[[ 21.7   4.4  41.7 -46.8 -26.9 -24.6 -20.0  10.4  29.0 -47.1 -13.4]
 [ 28.5  64.4  20.8   9.5 -44.8 -48.3  25.7  17.3   5.6 -30.6  -1.9]]
|
[[ 28.5  64.4  20.8   9.5 -44.8 -48.3  25.7  17.3   5.6 -30.6  -1.9]
 [ 21.7   4.4  41.7 -46.8 -26.9 -24.6 -20.0  10.4  29.0 -47.1 -13.4]]

[[-21.8 -39.6]
 [ 46.6 -22.6]
 [ -0.7 -57.6]
 [-41.7  14.9]
 [-14.8  32.1]
 [-19.9  57.1]
 [ -3.0 -20.4]
 [ 38.4  10.6]]
|
[[ 38.4  10.6]
 [ -3.0 -20.4]
 [-19.9  57.1]
 [-14.8  32.1]
 [-41.7  14.9]
 [ -0.7 -57.6]
 [ 46.6 -22.6]
 [-21.8 -39.6]]

[[-47.8  29.8  26.8  46.8 -47.6  -0.7 -21.2 -62.0  -9.7 -24.1  65.1 -34.0
   -6.1   9.5 -30.1]
 [-64.2   5.7 -11.1 -19.5  32.4 -57.8 -40.0 -21.4 -23.2 -37.5 -20.9  19.0
    9.3  24.5  55.8]
 [ -3.1  27.6 -37.3 -22.6  -6.8  19.2 -57.8  14.8  34.7  -8.2  67.5  44.6
   40.8 -36.0  60.2]
 [-38.2  22.2 -48.5 -67.5 -56.0  -8.5 -65.7 -21.7  26.8 -51.5 -65.9  11.5
  -55.8 -51.4  65.3]
 [ 60.8 -49.8  21.2 -22.5 -59.6 -21.7  41.1  27.6  -6.0  -1.1 -61.3 -11.1
   61.7  -7.6  51.9]]
|
[[ 60.8 -49.8  21.2 -22.5 -59.6 -21.7  41.1  27.6  -6.0  -1.1 -61.3 -11.1
   61.7  -7.6  51.9]
 [-38.2  22.2 -48.5 -67.5 -56.0  -8.5 -65.7 -21.7  26.8 -51.5 -65.9  11.5
  -55.8 -51.4  65.3]
 [ -3.1  27.6 -37.3 -22.6  -6.8  19.2 -57.8  14.8  34.7  -8.2  67.5  44.6
   40.8 -36.0  60.2]
 [-64.2   5.7 -11.1 -19.5  32.4 -57.8 -40.0 -21.4 -23.2 -37.5 -20.9  19.0
    9.3  24.5  55.8]
 [-47.8  29.8  26.8  46.8 -47.6  -0.7 -21.2 -62.0  -9.7 -24.1  65.1 -34.0
   -6.1   9.5 -30.1]]

[[ 13.4 -30.0   5.8  10.0 -19.9   1.2 -31.6 -10.8  34.0 -31.3 -43.6  50.4]
 [ 15.9  27.1 -37.5   8.3   0.9 -34.3   6.3 -25.2 -42.8  10.7  -1.0  36.9]
 [ 52.1 -38.8  19.6  45.1 -18.0 -19.4 -49.5  22.6 -10.8  38.5  47.1  49.3]]
|
[[ 52.1 -38.8  19.6  45.1 -18.0 -19.4 -49.5  22.6 -10.8  38.5  47.1  49.3]
 [ 15.9  27.1 -37.5   8.3   0.9 -34.3   6.3 -25.2 -42.8  10.7  -1.0  36.9]
 [ 13.4 -30.0   5.8  10.0 -19.9   1.2 -31.6 -10.8  34.0 -31.3 -43.6  50.4]]

[[-15.2 -31.8 -40.0 -29.7 -53.9]
 [-12.9 -19.6 -13.5 -17.7  -2.4]
 [-25.4 -54.7  51.4 -45.7 -21.2]
 [ 46.8  12.9 -55.8  41.8 -33.3]
 [ 62.7 -45.3  42.0   9.7  12.1]
 [-10.2  40.4  28.2  35.5 -18.9]
 [-14.6  36.5 -26.2   3.4  49.1]
 [ 58.7  38.5  42.8  44.0  37.6]
 [ 30.9  30.4 -17.5 -27.9 -48.6]]
|
[[ 30.9  30.4 -17.5 -27.9 -48.6]
 [ 58.7  38.5  42.8  44.0  37.6]
 [-14.6  36.5 -26.2   3.4  49.1]
 [-10.2  40.4  28.2  35.5 -18.9]
 [ 62.7 -45.3  42.0   9.7  12.1]
 [ 46.8  12.9 -55.8  41.8 -33.3]
 [-25.4 -54.7  51.4 -45.7 -21.2]
 [-12.9 -19.6 -13.5 -17.7  -2.4]
 [-15.2 -31.8 -40.0 -29.7 -53.9]]

[[ -6.3 -29.5 -20.8 -12.7 -29.8  60.9   8.2 -10.9]
 [ -0.7  18.4  -2.2  16.2 -19.4 -25.1  20.0  36.6]
 [ 21.9   7.0 -66.2 -19.6 -21.6  20.0  40.5  52.5]]
|
[[ 21.9   7.0 -66.2 -19.6 -21.6  20.0  40.5  52.5]
 [ -0.7  18.4  -2.2  16.2 -19.4 -25.1  20.0  36.6]
 [ -6.3 -29.5 -20.8 -12.7 -29.8  60.9   8.2 -10.9]]
